[-494, 287, 239, 423, -284, -627] Answer: -494
[-771, 426, 459, 272] Answer: -771
[194, -694, 225, 112] Answer: 194
[91, -126, -57, -629, 0] Answer: 91
[147, 774, 102, 733, -200] Answer: 147
[556, 773, 215, -47, -62, 431] Answer: 556
[641, 440, 188, 264, 545] Answer: 641
---
[[-408, -233, -37, 353, -552, -202],
[-260, -24, -76, 34, -536, 110],
[-101, 124, -99, -525, -295, 323]] Out: -525

[[272, 381, -569, 566, 517, 239],
[94, 30, 588, -87, -700, 124],
[374, -97, -544, -692, -167, 96]] Out: -569

[-364, 32, 54, -363, -347, 219, -614] Out: -363

[[200, -330, 199, 20],
[192, 320, 734, -30],
[153, 90, -18, 297]] Out: -18

[[-342, -297, 104, 8],
[-275, 94, -102, 740]] Out: -275

[63, 115, 706, -185] Out: 115
---
[[111 104 113 111 112 111  99]
 [100 123 106 111  87  94 103]
 [ 77 127  84  92 101  86 171]
 [ 98 119 104 108  92  96 105]
 [114  95 109 103 122 120 114]
 [152  72 148 128 123 143  17]
 [137 128 201 128 126 138 100]
 [ 85  91  28  91  92  81 114]
 [125  81 111 106 151 137 113]
 [119 100 116 116 112 115  86]] → 113

[[-424 -765 -378  600  394 -387 -553 -385  402]
 [-580 -141  -40  331  626  -92 -480 -126  -38]
 [-399 -306 -160  333  437 -195 -358 -182   81]
 [ 114 -141 -251 -128   83 -324  253  128 -110]
 [  94 -501 -565   36   20 -595  139  -54  213]
 [ -84 -373 -284  144  178 -338  -35  -30   58]
 [-101 -519 -665  217  172 -690  -94 -306  396]
 [ 161 -700 -833   93 -113 -848  192 -205  421]
 [ -40 -777 -606  413  193 -683 -162 -388  484]
 [-352 -428 -364  309  395 -414 -287 -155  163]
 [ 109 -166 -233 -120   64 -302  246  181 -124]
 [-240  -45 -158  110  440 -251 -159  -95  -27]] → -124

[[  18  336  473 -146  188  381  151  348  102  627  143]
 [  53 -163 -162  239   50  -44    9  -10  231 -253  183]
 [  91 -173 -184  308   78  -41   33    0  298 -291  225]
 [ 121  703  647 -389   84  288  238  245 -457  842 -259]
 [ 443 -272 -430  928  243 -131  218  -46  638 -750  496]] → -259

[[33 19 65 54 65 28 43 48 28 51 36]
 [35 23 62 53 62 30 43 48 31 50 37]
 [72 94 10 31  6 80 52 42 76 37 65]
 [35 25 58 51 60 31 42 47 32 48 37]
 [37 32 51 47 52 34 41 45 35 44 37]
 [38 34 50 46 51 36 42 44 37 44 39]
 [35 27 56 50 58 32 42 46 33 47 37]] → 39

[[6414 6701 7999 8945 6295 3935 5150 6660 4759]
 [6871 7445 6778 4542 8073 3327 3858 6754 5454]
 [6241 7506 7024 4903 8208 2455 3703 7205 4883]
 [7105 7907 6748 4919 8167 3024 3890 6660 5051]
 [7066 7548 6494 4648 8242 3250 4178 6867 4821]
 [2515 3331 7661 4680 4113 5639 3880 9467 7433]
 [6289 6692 7748 8385 5984 4646 5420 6914 4973]
 [2477 3233 7440 4425 3737 6469 3875 9297 7702]
 [3121 3475 7637 4767 3775 6278 4508 8856 7513]
 [5739 5419 7068 7192 5672 4788 5619 6950 5686]
 [5247 5541 6685 7229 5176 5639 6002 6487 5513]
 [6759 7698 6689 4737 8225 2922 3641 6544 4927]] → 5513

[[6 5 4 4 7 3 7 7 3 5]
 [4 3 4 6 6 4 4 3 6 5]
 [3 6 6 5 3 7 2 3 5 4]
 [6 1 1 6 3 1 5 3 7 6]
 [2 5 5 6 7 5 2 4 4 3]
 [3 5 6 6 3 7 1 2 5 3]
 [2 6 7 5 5 7 1 3 4 3]
 [5 4 4 5 6 4 5 4 5 5]
 [3 4 5 6 6 4 4 4 5 4]
 [3 5 5 6 7 5 3 4 5 3]
 [3 5 5 5 6 5 3 4 4 3]] → 3
---
[515 513 401 551 523 477 543] → 543, 515

[[-209  727 -316  448]
 [-180  776 -325  448]] → 448, -180

[[-237  274  129 -400 -143  767]
 [-113  137  107  340  129  -64]] → 767, -113

[[-379 -283  -82 -273  463 -297]
 [-180 -567 -109  329  -95  -94]] → -297, -180

[[ -88  601 -197 -287  248]
 [ 387   98 -231  558  154]] → 248, 387

[ 510 -145   95  157  398  730  434] → 434, 510

[[ 371  227 -325  145  301  725]
 [ 201  462 -366 -324  302 -461]
 [ -78 -461  624 -125 -348 -276]] → 725, -78

[-697  761  337 -113] → -113, -697

[ 407 -577  457 -613 -406] → -406, 407
---
 103.357    18.021    51.639     3.025   105.466   100.690
 -29.053   209.727  -147.512   -64.255  -114.535   105.742
-> 3.025

-0.003   0.166  -0.109  -0.020 -> 0.166

 0.138  -0.178  -0.096   0.070  -0.020 -> -0.096

 138.9    50.4  -179.4   109.0    77.6 -> -179.4

 0.09  -0.03  -0.01  -0.05  -0.10   0.13 -> -0.05

 0.99  -0.15   0.98   0.52   1.80  -1.42  -0.46 -> 1.80
